One turn or mirror swaps these rows in pairs. Which row does each one swap with?
gasag: [ 15,  -5,  -9,   7,   7,  -5,   6,  16, -31,  -8,  30,   5,  -2,   3,  13,
  -7, -10,   2,  13,   0,  -9]
tugu: [ 17,  -1,   4,   5,  -2,  -2,   7,  20, -19,   2,  18,   7,  -4,  -2,   9,
 -12,   5,   1, -13,  17, -16]
Lem: [  7,  -6,  -7,  15, -11,  -5,  -2, -13, -25,  -2,   9, -14,  14,   8,  22,
  -2,  -9,   2,  -6,  12, -17]
tufu: [ 10,   0,  -6,  22, -10,  -5,  -5,  13, -13,   4,  20,  -4, -15,  -2,  22,
 -12,  -6,  13,  -8,  10,   1]
Sazis: [  4,  -6,  -2,  35,   9,  -6,   1,   2, -21,   0,  20,  -6,  12,   0,  17,
 -10,  -4, -19,   2,  11,   6]
limut: [  9,  -1, -10,  32,   0,  -6, -11,   7, -18,  -2,  17,  -6,   6,  -3,  17,
  -6,  -7, -26,   1,  11,  -2]
tovi: [  9,   8,   6,  14,  -9,  -9,   2,  11,  -5,   2,  22,  -2,   6, -10,   5,
 -10,  11,   3,   8,   5,  -5]
fudam: [ 23,   6, -11,   7,  13, -13,  -9,   7, -14,  -4,  22,   2,  21, -15,   3,
  -2,  -3,   7,  -5,   6,   4]
pasir: [  8,   2, -11,   9,  15,  -4,   9,   9,   0,   1,  10,  -6,  -1,  -1,  15,
 -14, -11, -10,   5,   7,  -6]
zumoz: [ 14,  -1, -17,  29,  -1,  -8, -10,   0, -25,  -5,  14,   2,  14,   1,  16,
  -2,  -7,  26, -10,   9,  -6]
vun: [  3,   1,  -9,   2,  -5,  -5,   3,  -2, -26,  -4,  18, -12,  34,   1,  14,
 -12,  -5,   2,   3,  11,   4]
zenus: [ 18,  16,  -9,  16,   0,  -9,  -4,   5, -11,  -1,  20,  -1,  -3,  -8,   5,
  -8,  -6,   4,  13,  -2,   1]
sis: [ 23, -15, -14,  29,  -2,  -4,   1,  14, -31,  -4,  11,   0,  19,  -3,   7,
  -7,  -8,   9, -13,   8,  -8]
nosiv: [  6,   1, -22,  33,  -8, -13,   5,  13, -25,  -5,   8,   5,   6,  -4,  25,
 -12,  -8,   8,  -8,  22,  -8]
gov: [  9,  -9,  -8,  16,  -9, -12, -10,  19, -13,   7,  24,  14,   8,   3,  18,
 -14,   1,  12, -14,   9, -10]
palez: [  8,   1,  -1,   3,  -6, -12,   1,  17,  -7,  14,  12,   0,   7, -10,   3,
 -10,   2,   8, -10,   8, -12]
Larak: [ 12,  -5, -30,  12,   8,  -6,  11,  14, -33, -14,  18,   2,  15,   5,  17,
  -9,  -8,   4,  -6,  15,  -3]
Zibo: [  9, -11, -16, -12,   9,  -8,  -4,   3, -16,  -3,  20,  -5,  18,   3,  12,
  -7,   5,   8,  -3,  10,  -5]
lilir: [ 12,   3, -20,  15,   1,  -2,   3,  -2, -14, -16,  22,  -9,   8,   1,  24,
 -11,   4,   1,  15,   6, -18]
Neluz: [  6,   5, -13,  15,   1,  -6,  15,   1,  -3,   3,  21,  -5,  20,  -4,  18,
  -9,  -2,  14,   6,   4,   3]
Zopab: [  5, -13, -15,  10,  -4, -10,  -1,  13, -38,   3,  13,   3,  12,   3,  12,
 -11, -15,  12, -15,  17,  -3]
nifu: [ 16,   6,  -5,  -5, -12,  -8,   6,  12, -26,  -5,  18,  -1,   6,  -1,  10,
  -7,  -3,  21,  -6,  11,  -9]
gudun: [  6,  -7, -15,  30,   6,  -9, -14,   8, -27,   0,  -1,  -3,  20,   3,  22,
  -6, -11,   0,  -4,  19,   0]
bibe: [ 11,  -2,  -8,   9,  -2,   1,  12,   9, -19,   0,  10, -16,  25,  -9,  14,
  -4,  14,  -1,  -8,   9,   5]
Kanod: [  6,  -6,  -8,  18,  -7, -10,  -3,  -2, -16,   0,  16, -10,  18,  -2,  14,
 -11,  -3,   6,  -4,   9,  23]
luvor: [  8,  15, -21,   6,   1,  -2,   6,   5, -14,  -3,  10, -18,  15,  -5,  19,
   1,   1,   9,  -8,  14,   1]
tuni: [ 15,   0,  -6,  15,  -9,  -6, -18,  10, -28,  -8,  17,  -5,  16,   7,  21,
 -12, -18,  -3, -19,  18,  -2]
Luvu: [ 20,   2,  -2,  13, -10,  -2,   5,  13, -28,  -6,  17,  -8,  20,  -3,   8,
  -4, -11,  -8,  15,  10, -19]
bog: [ 18,   4,  -5,   8,  12, -14,   0,   9, -28,  -2,  15,  10, -10,  -5,  -1,
  -8,  -5,   1,  -5,  14, -10]
Rek: [ 10,  -1, -15,  22,  13,  -7, -10,   3, -27,  -1,  12,  -2,  14,  -7,  24,
   4,  -4, -10, -22,  19,  -4]
roru: [ 13,  -3, -12,  15,  13, -14,   8,  24, -23,  -6,  21,   6,   2, -11,   1,
 -13,   1,  -2,   6,  13,   2]
Sakap: [  1,  -7,  -1,  17, -10,  -9,  -8,   1, -25,  -1,  14, -12,  -3,  -4,  22,
  -7,  -1, -14,   9,  11,   4]
Ginov: [  8,   5, -20,   8,  -6,  -5,   0,   8,  -3,  -3,  18, -12,  24,   2,  20,
 -12,  -3, -13,   1,  11, -17]
bepe: [ 20,  -1,   8,  18,   7,  -9,  -3,   2, -14,  -6,  18,  -4,  25,   3,   4,
   0,   6,  10,   3,  11,   5]
rigil: [  5, -17,   5,  13,  -7,  -4,   2,  12, -27,  16,  14,   0,   3,  -2,  15,
   2,   6,   3,  -3,  13,  -8]
Domu: [  8,   3,  -7,  25,  -5,  -3,  -2,   3, -23,  -5,  16,   2,  25,   4,  19,
  -9,  -3,  -9,  -6,   9, -30]
bomi: [  9,   4, -11, -15,   8,  -3,  -9,   5, -11,   3,  16,   0,   4,   0,  17,
  -8,  -1,   5,  -2,  13,  -4]
nor: [ 17,  -7,   3,  20,  -5,  -3,  -4,  -9, -12,  -3,  13,  -8,  17,   2,   8,
 -14,  -1, -12,   5,  11, -21]
zun: [ 11,   7, -10,   2,  16,  -3,   3,  21, -18,   0,  15,   0,  23,  -1,  14,
  -6,  -1,  13,   3,   9,   9]
tadur: [  2,   6, -17,  26,   6,  -4,  -1,   0, -27,   0,  14,   5,  -9,   2,  27,
   0,   4,  -8,  -1,   9, -12]
dop: [ 10,   9,   7,  18,   8,  -5,  -4, -14, -21,  -2,  16,  -6,   9,   1,  12,
  -6,   0, -17,   1,  10,  -4]
mon: [  8,   2,   1,  29,   1, -10, -11,   9, -20, -12,  16,  18,   4,   0,  21,
 -19,   4,   0,   3,  13,  -5]
Vumit: [ 16,  -5, -12,  17,  10,  -8,   5,  18, -26,  -6,   2,  -8,   7,   4,  12,
   4,  -5,  -5, -14,  29,  -9]
mana: [  8,  -5, -12,  30,   0,  -4,   5,  11, -20,  -2,  15,   2,  -1,   3,  17,
  -5,  -7, -10,  -4,  11, -30]
bine: [ 13,  -3, -12,   9,  13,  -8,   1,  20, -16,   0,  29,  12,   1,  -6,   5,
  -6,   8,  -1,   6,   4,  -1]
Nabe: [ 14,   3,  -8,  15,  -2,  -3, -26,  -1, -24,  -6,  16,   4,  11,   9,  24,
 -12, -15,  -2,  -5,  15, -11]

tovi swaps with mana
zun swaps with gudun
vun swaps with Zopab
gasag swaps with Sakap
limut swaps with bine
Lem swaps with nifu
lilir swaps with tufu
Sazis swaps with roru
bog swaps with dop

